Each path below is one point turned by a fixed rotation once a step. After each direction that follows a path, write how fast that rotation turns it, in degrees each step (0 if it stays still).
Each turn is a multiple of 5 degrees from 10 to 175, or 0.
Each row of a path follows its step; steps can be skipped.

step 0: [-0.03, -0.03, -0.24, -0.06,  0.41,  0.09, -0.16, -0.39,  0.26,  0.13,
  0.22, -0.13, -0.08, -0.12, -0.11,  0.23, -0.18, -0.05,  0.08,  0.01,
 -0.07,  0.09,  0.13, -0.06,  0.04, -0.13, -0.08,  0.01,  0.07, -0.16,
  0.28,  0.08, -0.40,  0.01,  0.25]
step 1: [ 0.18, -0.14,  0.13, -0.21,  0.44,  0.18, -0.31,  0.00,  0.08,  0.14,
  0.29,  0.01, -0.09, -0.08,  0.28,  0.13, -0.12, -0.10, -0.10, -0.01,
  0.11,  0.05, -0.09, -0.05, -0.05,  0.37, -0.15,  0.05, -0.10, -0.29,
  0.03,  0.15,  0.03, -0.29, -0.01]
step 2: [ 0.07,  0.02,  0.32, -0.07,  0.01,  0.24,  0.15,  0.22,  0.09, -0.09,
  0.18,  0.26, -0.06,  0.22,  0.11,  0.09, -0.06, -0.04,  0.23,  0.10,
  0.06, -0.02,  0.10, -0.07, -0.10, -0.15, -0.22,  0.07,  0.20, -0.46,
 -0.21,  0.12,  0.01, -0.29,  0.27]
step 3: [-0.05, -0.17,  0.30,  0.10,  0.13,  0.15,  0.15, -0.20,  0.29, -0.28,
 -0.06,  0.18,  0.04,  0.03,  0.03,  0.14,  0.26, -0.01,  0.45, -0.11,
 -0.24,  0.06,  0.02, -0.07,  0.09, -0.14,  0.12, -0.01, -0.02, -0.09,
  0.04,  0.41, -0.18, -0.11, -0.10]
step 4: [-0.03, -0.15,  0.21,  0.28, -0.05,  0.30, -0.16, -0.13, -0.05, -0.04,
 -0.05, -0.11, -0.10, -0.01,  0.05,  0.00,  0.03,  0.05, -0.31, -0.15,
 -0.40, -0.17, -0.24, -0.10,  0.21, -0.03,  0.11, -0.09, -0.11, -0.22,
 -0.17,  0.33,  0.03, -0.22, -0.25]
step 5: [-0.18,  0.06, -0.26,  0.16, -0.17,  0.47,  0.08, -0.26, -0.10,  0.07,
  0.13, -0.08, -0.22, -0.02, -0.18,  0.12, -0.10, -0.11, -0.19, -0.07,
 -0.04, -0.14,  0.06, -0.28,  0.17, -0.22,  0.02, -0.10,  0.26, -0.17,
 -0.05,  0.11, -0.17, -0.11,  0.29]
step 6: [-0.18, -0.03, -0.15,  0.08,  0.32,  0.19,  0.05, -0.18,  0.00,  0.16,
  0.22, -0.06, -0.18, -0.27, -0.01,  0.29,  0.04, -0.11,  0.05, -0.20,
  0.11,  0.10,  0.04,  0.01,  0.15,  0.27, -0.01, -0.06,  0.10, -0.06,
  0.54,  0.24, -0.10, -0.07,  0.10]
step 7: [ 0.12, -0.07,  0.27,  0.08,  0.26, -0.03, -0.13,  0.32, -0.19,  0.05,
  0.26,  0.09, -0.26,  0.10,  0.02,  0.13, -0.17, -0.07, -0.20,  0.07,
  0.06,  0.05,  0.14, -0.07,  0.05,  0.34,  0.06,  0.01,  0.13, -0.43,
  0.18,  0.18,  0.19, -0.23, -0.03]
step 8: [ 0.01,  0.21,  0.19,  0.20,  0.02,  0.19,  0.15,  0.08,  0.19, -0.26,
 -0.05,  0.19,  0.00,  0.32, -0.07,  0.24,  0.05, -0.26,  0.24,  0.33,
  0.18,  0.15,  0.24, -0.15,  0.08, -0.05,  0.16,  0.00,  0.12, -0.39,
 -0.01,  0.06,  0.07, -0.09,  0.10]
step 9: [-0.15,  0.06,  0.22,  0.34,  0.03,  0.20, -0.06, -0.07,  0.39, -0.07,
 -0.10, -0.04,  0.04,  0.08, -0.07,  0.34,  0.29,  0.11,  0.15,  0.01,
 -0.27,  0.15,  0.06,  0.06,  0.14,  0.13,  0.12,  0.23, -0.34, -0.03,
  0.06,  0.25,  0.08, -0.08, -0.17]
Directions:
[-0.03,  0.08, -0.03, -0.05, -0.05, -0.02,  0.16,  0.06,  0.02,  0.08,
  0.07, -0.01,  0.03, -0.05, -0.06, -0.03,  0.10,  0.01,  0.01, -0.04,
 -0.07,  0.11, -0.05,  0.03,  0.02,  0.02, -0.02,  0.13, -0.03, -0.01,
 -0.01,  0.11,  0.02,  0.04,  0.15]
110
[-0.02,  0.00, -0.13,  0.08, -0.11,  0.02, -0.05, -0.05, -0.02,  0.05,
  0.10,  0.03,  0.03, -0.04,  0.10, -0.10,  0.02,  0.05,  0.01,  0.00,
 -0.05,  0.05,  0.00, -0.03,  0.00, -0.09,  0.00, -0.01,  0.15,  0.03,
  0.05,  0.09,  0.07, -0.01, -0.13]
55
[ 0.00,  0.04,  0.00, -0.05, -0.06,  0.01, -0.01, -0.06,  0.13, -0.04,
 -0.02, -0.02,  0.01,  0.09, -0.07, -0.03, -0.10, -0.03,  0.15,  0.04,
  0.05,  0.04, -0.10, -0.01,  0.08,  0.03,  0.06, -0.03,  0.14,  0.07,
  0.06,  0.01, -0.09,  0.04,  0.08]
130
[-0.04,  0.03, -0.09,  0.04,  0.02,  0.13, -0.04, -0.04,  0.11,  0.03,
 -0.03, -0.18,  0.04, -0.06, -0.09,  0.03, -0.06,  0.06, -0.11,  0.00,
 -0.05,  0.06, -0.02, -0.08,  0.00, -0.05,  0.01,  0.00, -0.07,  0.03,
 -0.08, -0.05, -0.04,  0.05, -0.03]
70

step 0: [-0.18, -0.17,  0.16, -0.37,  0.36,  0.09,  0.01,  0.10,  0.27,  0.21,
  0.02, -0.03, -0.24, -0.31, -0.15, -0.29, -0.07,  0.18,  0.04, -0.17,
  0.36,  0.13, -0.15,  0.08,  0.12, -0.13,  0.04,  0.07, -0.03,  0.27,
 -0.10,  0.00, -0.27,  0.01,  0.09]
step 1: [-0.30, -0.15, -0.31,  0.18, -0.23, -0.09,  0.16,  0.29, -0.22, -0.17,
  0.11,  0.04,  0.15, -0.23,  0.15,  0.20, -0.13,  0.19,  0.13, -0.19,
 -0.22,  0.05, -0.26, -0.21, -0.04, -0.26,  0.22, -0.16,  0.09,  0.06,
  0.11,  0.36, -0.08, -0.07,  0.05]
step 2: [ 0.34,  0.02,  0.40,  0.09, -0.25,  0.16, -0.09, -0.04, -0.17,  0.01,
 -0.08,  0.30,  0.01,  0.01, -0.19, -0.35, -0.13,  0.01, -0.06,  0.03,
 -0.01, -0.18, -0.11,  0.04, -0.35,  0.00, -0.14,  0.09, -0.12,  0.21,
  0.23,  0.24, -0.05,  0.14,  0.35]
step 3: [-0.05,  0.22,  0.18, -0.37,  0.16, -0.07,  0.11,  0.04,  0.12, -0.24,
 -0.14,  0.17,  0.05,  0.03,  0.30,  0.02, -0.30, -0.20,  0.02,  0.18,
 -0.46,  0.13,  0.18, -0.22,  0.07, -0.25, -0.09, -0.11,  0.18,  0.13,
 -0.27, -0.07,  0.08,  0.19, -0.03]
step 4: [-0.14,  0.00,  0.20,  0.18,  0.27, -0.20, -0.29,  0.16,  0.25,  0.18,
 -0.31, -0.13, -0.09,  0.19,  0.06,  0.07, -0.04,  0.21,  0.01, -0.29,
 -0.07, -0.16,  0.08, -0.02,  0.02,  0.09, -0.03, -0.24, -0.35,  0.33,
  0.24, -0.14, -0.18, -0.25, -0.01]
step 5: [ 0.04, -0.24, -0.40, -0.34,  0.14,  0.04, -0.28,  0.23, -0.18, -0.08,
  0.02,  0.30,  0.34,  0.07,  0.12, -0.10, -0.11,  0.16,  0.01, -0.29,
  0.14, -0.04,  0.07, -0.08, -0.13,  0.04, -0.12, -0.05, -0.09, -0.28,
 -0.04,  0.19,  0.35,  0.01, -0.11]
step 6: [ 0.00,  0.17,  0.04, -0.19,  0.00,  0.07,  0.16,  0.01,  0.13,  0.18,
 -0.20,  0.03, -0.32, -0.21,  0.08, -0.35, -0.16,  0.15, -0.24, -0.12,
  0.22, -0.23, -0.06,  0.31, -0.07, -0.17,  0.48,  0.18, -0.03,  0.05,
 -0.23,  0.16, -0.06, -0.05,  0.24]
step 7: [-0.15, -0.11,  0.16,  0.03, -0.12, -0.07,  0.35,  0.08, -0.12, -0.10,
  0.01,  0.11,  0.24, -0.26,  0.01,  0.04,  0.01,  0.21,  0.46,  0.02,
 -0.05,  0.17,  0.09, -0.49,  0.07, -0.12,  0.16,  0.01, -0.13,  0.21,
 -0.24,  0.25, -0.19, -0.06, -0.15]
step 8: [ 0.30, -0.28,  0.02,  0.09, -0.13,  0.00, -0.11,  0.18, -0.07, -0.01,
 -0.14,  0.02, -0.10,  0.13, -0.14, -0.11, -0.35, -0.02, -0.19, -0.02,
  0.00, -0.07, -0.38, -0.15, -0.05, -0.30, -0.39,  0.00, -0.06,  0.21,
  0.20, -0.06, -0.37, -0.06,  0.28]
step 9: [-0.25,  0.15,  0.03,  0.11,  0.10, -0.01, -0.23,  0.22,  0.14, -0.34,
  0.06,  0.21,  0.35,  0.07,  0.08, -0.21, -0.06, -0.14, -0.30,  0.08,
 -0.46, -0.05,  0.24, -0.04,  0.05, -0.14,  0.06, -0.05,  0.02, -0.01,
 -0.07,  0.22,  0.15,  0.36,  0.13]
Directions:
[ 0.01, -0.06,  0.06,  0.00, -0.11, -0.04,  0.04, -0.02, -0.02,  0.07,
  0.02,  0.00, -0.02,  0.03,  0.07,  0.03,  0.03,  0.02, -0.02,  0.10,
  0.05,  0.08, -0.13, -0.01,  0.04,  0.00,  0.00, -0.04,  0.00, -0.01,
 -0.04,  0.20, -0.11,  0.12,  0.04]
60
[ 0.00, -0.06,  0.04,  0.07, -0.05,  0.10,  0.14, -0.03,  0.09, -0.03,
  0.12, -0.01,  0.01,  0.02, -0.03, -0.09, -0.07, -0.06,  0.06, -0.11,
 -0.03,  0.02, -0.10, -0.09,  0.00, -0.01,  0.05,  0.11,  0.07, -0.02,
  0.03,  0.04,  0.00, -0.08,  0.04]
60
[-0.04, -0.08,  0.01, -0.01,  0.03,  0.02,  0.05,  0.05,  0.09,  0.05,
 -0.10, -0.13,  0.09, -0.02, -0.08,  0.13, -0.04, -0.07,  0.05, -0.02,
  0.10, -0.02, -0.04, -0.07,  0.00,  0.01, -0.04, -0.11,  0.06,  0.13,
 -0.05, -0.04, -0.01,  0.02, -0.03]
100
[ 0.01,  0.06,  0.03,  0.04, -0.03,  0.04,  0.06,  0.10, -0.09, -0.06,
 -0.02, -0.07, -0.04, -0.13, -0.06,  0.01, -0.15,  0.14, -0.05,  0.07,
  0.01,  0.00,  0.02, -0.05,  0.09,  0.10, -0.05,  0.07,  0.05, -0.01,
  0.06,  0.01,  0.02,  0.04,  0.00]
60
[-0.01, -0.10,  0.10,  0.04, -0.03, -0.11, -0.05, -0.07, -0.02, -0.02,
  0.06, -0.12,  0.03, -0.06,  0.01,  0.07, -0.01, -0.01,  0.02,  0.04,
 -0.01,  0.04, -0.08,  0.07, -0.01,  0.03,  0.02,  0.09, -0.06, -0.07,
 -0.07, -0.12,  0.13,  0.03,  0.07]
0
[ 0.00, -0.02, -0.05,  0.01, -0.09,  0.07, -0.11,  0.22,  0.04,  0.07,
  0.01,  0.07,  0.13,  0.02, -0.04,  0.07,  0.03,  0.01, -0.03,  0.00,
 -0.04,  0.02, -0.09,  0.07,  0.00,  0.02,  0.01,  0.02,  0.02, -0.09,
  0.05, -0.02, -0.02, -0.06,  0.07]
100
